(in the rows, 128 means zero)
One turn moves each row of this set onto another row. After a few examples, where does it send each row asked below?
lela: [151 129  99 180 136 160 123 115 111 121 110 147 138 118 130 116 127 157
 137 134 144  96 121 165 156 137 112 149 128 131 158 151 116 134 104 135
 161 139 154 118 121 122 124 129 105]
Leb: [167 161 119 151 129 125 104 129 112 101 115 151 145 126 108 147 103 148
 115 137 131 107  95 147 152 166  97 156  84 143 136 145 121 121 110 130
 147 123 142 136 157 117 138 121 109]
tanos: [149 130  97 178 141 160 118 115 117 120 122 158 135 116 133 121 135 157
 134 144 144  95 112 162 146 148 102 156 128 138 157 145 119 122 103 142
 157 135 157 123 122 129 125 132 120]
lapes: [153 133  95 178 142 152 109 122 126 120 124 142 133 128 137 120 127 153
 137 141 144 109 119 166 147 150 100 146 122 129 162 149 111 123  99 122
 159 131 155 119 120 136 110 128 115]
ruga: [123 137 139 159 145 164 145 110 120 132 124 142 130 105 123 110 124 165
 120 136 157 134 137 158 152 124 113 125 131 115 141 108 122 127 118 126
 145 153 122 126 111 161 121 140 111]
nupi: [127 124 167 146 131 105 126 136 105 117 133 125 149 137 154 141 103 146
 133 106 138 114 107 137 149 125 114 142  95 176 109 130 123 122 117 132
 152 124 155 134 114 143 135 157 140]
latov: [135 132 142 149 122 118 103 130 120  89 139 109 151 114 165 130 114 144
 126 124 142 143 130 115 141 129 113 156 113 165 112 148 125 125 124 141
 173 135 141 118 137 126 124 135 149]
Nivel: [142 157 162 136 145 140 124 112 105 109 124 142 151 126  96 135 106 156
 109 125 124 134 114 129 148 149 111 135 104 128 125 109 125 120 128 106
 129 132  94 132 151 161 135 124 109]
pav: [120 139 130 167 151 158 134  94 119 129 131 141 129 120 120 108 132 161
 126 136 158 141 134 149 144 131 107 131 135 112 144 119 125 127 123 122
 151 145 117 119 118 172 115 134 120]
Mukog: [152 132  92 168 142 159 116 119 113 119 117 147 141 132 131 128 131 162
 128 141 141  88 122 161 135 138 100 139 130 135 159 144 113 124 105 123
 150 141 156 114 120 132 120 130 112]
Samam: [133 162 157 135 141 134 134 109 112 116 118 138 141 133  94 131 109 156
 103 124 149 145 110 123 158 150 110 133  96 113 125 114 128 123 125 109
 132 134 108 138 150 164 131 126 114]
Zup: [114 125 126 146 110 135 124 105  97 121 125 128 144 100 117 109 125 141
 118 124 142 143 115 112 147 115 124 152 127 163  95 153 124 120 119 144
 158 137 142 128 113 111 133 133 147]
meli: [119 132 138 164 149 161 140  96 107 133 133 155 131 108 124 117 138 164
 119 131 147 131 128 151 151 130 107 136 135 122 136 108 125 125 120 139
 138 144 123 121 117 180 126 142 114]
bev: [138 163 160 137 137 125 126 110 102 113 126 149 141 118  99 142 107 155
 100 125 134 143 112 135 156 147 102 135  91 127 114 109 128 125 126 127
 129 131 108 134 151 168 139 130 104]
Goli: [126 129 143 172 148 155 146  98 105 128 122 148 135 113 125 110 128 161
 130 127 147 132 135 155 157 121 121 133 136 118 139 108 128 137 120 130
 145 147 118 119 121 172 130 140 106]
lir: [149 135  95 170 140 159 117 126 127 112 117 143 139 124 135 122 130 162
 125 147 153 102 117 170 150 137 107 141 122 121 155 152 110 126 109 138
 155 142 154 126 115 119 116 125 108]
vuvu: [131 136 160 146 130  95 133 135 105 108 126 105 161 127 172 134 116 147
 130 118 148 131 124 136 146 128 109 140  97 166 107 125 125 125 102 129
 149 119 149 119 124 138 129 149 137]
buni: [166 156 122 146 133 127 110 139 120 106 111 139 145 141 111 142 104 147
 114 129 135 114  96 140 161 170 103 148  83 129 143 144 113 120 102 109
 140 119 146 137 152 126 127 119 108]
sosu: [115 121 154 146 125 117 147 116  85 125 118 125 164 123 124 113 126 141
 131 122 144 130 102 129 151 124 129 152 105 160  92 132 128 121  99 138
 127 115 148 139 106 125 141 139 137]
zumog: [127 131 135 160 145 169 137 102 112 131 131 141 135 116 117 118 127 164
 126 131 143 123 140 148 137 128 104 128 136 127 143 104 126 126 121 118
 142 151 113 112 118 169 124 143 112]
rarir: [128 125 150 147 128 121  93 130 102 105 138 130 145 113 155 139 108 142
 131 106 126 137 123 123 141 131 105 146 118 174 119 164 121 124 125 144
 175 133 147 129 123 135 122 140 146]
kefi: [108 116 127 141 126 132 110 102  86 126 130 135 149 123 135 122 125 145
 115 118 139 146 115 119 143 122 114 155 135 163 104 165 137 125 127 142
 161 135 138 133 117 108 116 129 141]
famu: [107 116 145 140 129 115 143 107  90 137 124 130 153 146 134 123 120 150
 118 118 152 122  99 132 152 117 123 151 111 165  94 131 141 123 119 130
 138 126 146 137 108 116 128 145 135]
dezel: [167 158 118 144 141 129 103 129 108  98 110 147 157 142 110 146 109 154
 110 134 123 101  96 143 146 160 106 146  98 137 141 149 113 117 112 112
 138 123 137 134 153 123 132 113 108]
bobu: [131 135 149 149 131 100 126 139  96 100 131 123 160 135 162 142 117 139
 140 120 133 130 117 139 146 122 120 146  94 164 105 135 114 125 105 150
 142 117 153 136 115 148 145 148 137]
vomus: [114 124 133 137 118 139 117 107 106 114 126 115 152 110 143 110 126 150
 110 128 147 139 111 113 150 121 131 169 130 150 103 156 125 118 122 136
 160 131 146 121 125 109 114 124 151]
zenez: [145 155 169 137 142 130 131 124 114 111 116 141 144 112 104 130 106 151
 108 125 137 150 114 140 159 147 112 124  98 117 125 108 126 123 120 114
 132 136  99 142 149 155 138 124 109]
Namus: [131 139 120 150 116 119 103 128 108  97 139 126 142 112 154 139 116 138
 126 122 132 142 130 121 141 113 114 146 114 168 108 156 110 125 125 155
 173 141 146 125 121 135 136 143 147]
daku: [146 154 164 141 137 123 128 111 105 104 117 144 145 126 105 138 104 152
 107 117 131 142 113 136 163 136 117 133  96 116 120 113 125 133 131 123
 136 137 104 132 159 167 144 126 101]
rusur: [170 155 120 149 125 128 105 129 110  96 105 142 146 130 110 144 102 148
 114 125 127 106  98 145 163 152 108 151  88 129 138 156 113 130 116 128
 153 128 142 130 159 117 138 116 101]
vozik: [171 152 126 147 137 125 104 139 120  91 111 142 153 131 117 142 112 149
 113 136 133 119  95 152 158 161 105 141  89 123 138 152 114 120 111 126
 142 125 132 143 153 114 132 110 106]
sizek: [110 129 151 133 126 116 147 111  90 133 114 111 163 123 150 114 128 153
 114 122 153 127 105 133 156 119 126 153 113 151  99 133 124 118 100 125
 136 115 154 122 112 121 120 136 139]

bobu moves to sosu
pav moves to lapes
vuvu moves to sizek
Where do these go?
daku moves to Goli
zumog moves to Mukog
ruga moves to lir
rarir moves to nupi
meli moves to tanos

One turn moves each row of this set onto another row. After a few examples, where does it send each row asked below?
tafi: [132 112 120 124 126 126 163 130 131 103 108 129 132 104]
Med: [121 128 136 125 130 122 139 153 127 149 143 155 140 143]
rira: [134 111 131 115 131 126 161 147 136 111 109 117 115 121]
ziko: [137 117 112 137 122 156 116 122 119 115 121 105 107 118]
doz: [116 134 122 122 113 137 140 151 134 145 117 106 103 128]
Farot: [124 134  90 157 130 137 109 129 124 145 126 126 130 121]
Rul: [137 111 103 157 129 145 119 126 113 145 127 154 140 113]
zene: [139 113 127 152 136 149 122 118 106 150 108 129 122 148]
Kip: [113 134 121 116 110 127 133 150 127 134 121 106 101 136]
sev: [140 109 111 145 133 154 115 114 118 131 105 114 112 133]
vami: [116 127 132 121 120 116 135 164 143 137 143 143 133 127]
diru: [145  93 140 112 131 120 142 156 121 137 121 140 118 136]
Zunog: [137 113 123 143 136 137 115 118 107 155  99 138 122 146]
gufe: [140 111 100 160 128 143 122 123 116 144 124 151 137 113]
Sipa: [121 129 135 135 130 130 143 154 117 151 147 144 138 151]
rina: [132 119  97 157 138 137 107 126 108 136 132 148 142 129]
monuk: [125 125 108 121 140 110 143 131 124  89 115 121 135 130]
Radu: [133 116 104 118 121 129 102 123 122 127 100 126 107 113]
kuv: [136 110 106 137 136 136 110 111 116 139  94 132 111 129]
fibu: [135 120  92 159 137 134 108 123 112 134 130 145 139 131]
siv: [116 130 125 116 105 131 139 150 130 138 117 109  99 128]
pef: [140 110 111 150 137 153 120 110 114 132 107 118 111 133]
kavet: [115 124 142 106 104 136 146 146 119 134 125 124 109 138]
bivod: [128 120 122 111 140 110 145 148 131 104 111 115 117 138]
taseg: [117 116 110 112 118 109 157 140 112 126 140 154 141 123]
zem: [122 128 139 132 130 132 145 154 126 145 150 148 139 145]
muves: [122 127 134 129 126 125 142 154 119 159 138 153 138 144]
rula: [137 108 106 134 132 138 108 114 119 138  93 126 112 130]
bipim: [119 125 106 141 139 123 138 107 112 103 131 139 148 128]
Pobup: [146 100 126 142 126 143 126 125 118 142 135 161 143 117]
bivug: [143 102 137 121 140 124 136 156 115 120 136 124 119 155]
lalep: [126 105 120 135 129 123 163 125 107 100 139 126 142 129]
mudag: [139 113 115 141 140 129 105 126 111 126 144 151 145 145]
pasi: [124 130 102 111 114 149 148 147 126 124 149 127 124 110]
saso: [118 136  92  99 121 126 130 148 124 124 141 135 124 121]
per: [122 103 114 117 127  99 152 125 110 113 118 147 141 122]
kel: [124 114 113 136 128 126 150 107 117 119 119 153 146 105]
dapot: [117 129 135 129 123 125 138 164 141 129 152 132 134 132]
zodor: [138 104 123 152 125 128 146 117 120 100 106 115 126 121]
vafud: [128 129  95 157 124 142 117 129 127 153 121 132 129 108]
feba: [131 108 113 137 129 103 130 118 120 106  93 128 127 124]
dabep: [118 120 112 124 122 124 162 140 109 114 155 136 142 133]
siza: [111 130 136 103 111 127 136 146 116 129 126 123 110 149]
Kekep: [113 139 116 118 118 126 130 151 133 142 116 107 104 136]

kel moves to zodor
fibu moves to kuv
Pobup moves to ziko
Where do these go?
rula moves to Rul
rira moves to dabep
saso moves to diru
zem moves to Kip
Kekep moves to muves
vami moves to kavet
vafud moves to zene
per moves to tafi

One turn moves each row of this set onto another row. After a few examples, where does it send each row asked below?
Limek: [ 92 121 146 132 127 116 113 145 133  91 120 106 124]
suvan: [ 96 122 147 129 119 119 108 151 134  96 124 101 124]
Lis: [ 92 127 145 140 123 118 110 144 136  98 122  94 128]
gunar: [134 127 154 126 109 121 129 132 100 126 148 116 121]
mif: [124 159 131 163 128 126 128 114 157 110 147 112 122]
logar: [124 143 170 107 119 123 111 127 117 126 136 143 117]
Mozip: [115 141 168 110 127 120 109 129 115 131 136 141 112]
kul: [108 159 130 158 127 127 118 110 161 107 149 113 119]
nepap: [116 162 170 140 109 141 140 116 136 112 129 149 142]
golo: [135 118 154 130 109 119 133 132 102 116 143 121 121]
taf: [ 76 124 131 127 124 129 118 115 121 103 146 109 131]
ger: [140 123 147 128 110 121 132 129 102 123 144 125 117]
pid: [ 97 123 143 128 131 118 108 149 131  95 119 109 119]
dip: [ 73 130 133 130 123 130 108 115 127 111 142 104 132]
sevak: [124 155 165 146 103 142 149 120 132 111 132 140 145]
Milin: [ 84 123 124 126 126 130 116 116 115 107 148 110 127]
Bozu: [119 137 162 111 127 121 110 124 116 128 136 148 108]
nuzud: [118 164 127 156 123 125 124 107 157 112 148 114 118]
veni: [121 166 136 154 128 120 119 119 164 109 136 117 115]
vador: [ 78 125 134 122 119 130 110 120 123 110 150 108 130]
zik: [139 132 154 122 102 124 133 125 106 125 148 122 125]
Tuze: [115 157 137 159 128 124 117 120 164 103 139 112 117]
Rin: [114 164 139 155 136 126 119 114 163 112 141 124 117]
tozab: [120 156 166 149 105 139 143 123 145  98 124 141 138]
koter: [109 131 164 110 128 121 110 122 113 121 137 148 113]
tel: [118 155 163 150  99 134 149 119 139 104 128 136 146]
telut: [106 161 167 144 104 138 141 109 143 108 129 146 144]
gol: [110 157 160 145 103 146 144 108 137 105 138 145 141]

nepap moves to kul
logar moves to dip
Where do these go?
gol moves to mif
koter moves to Milin
nuzud moves to tel
Mozip moves to vador
Bozu moves to taf

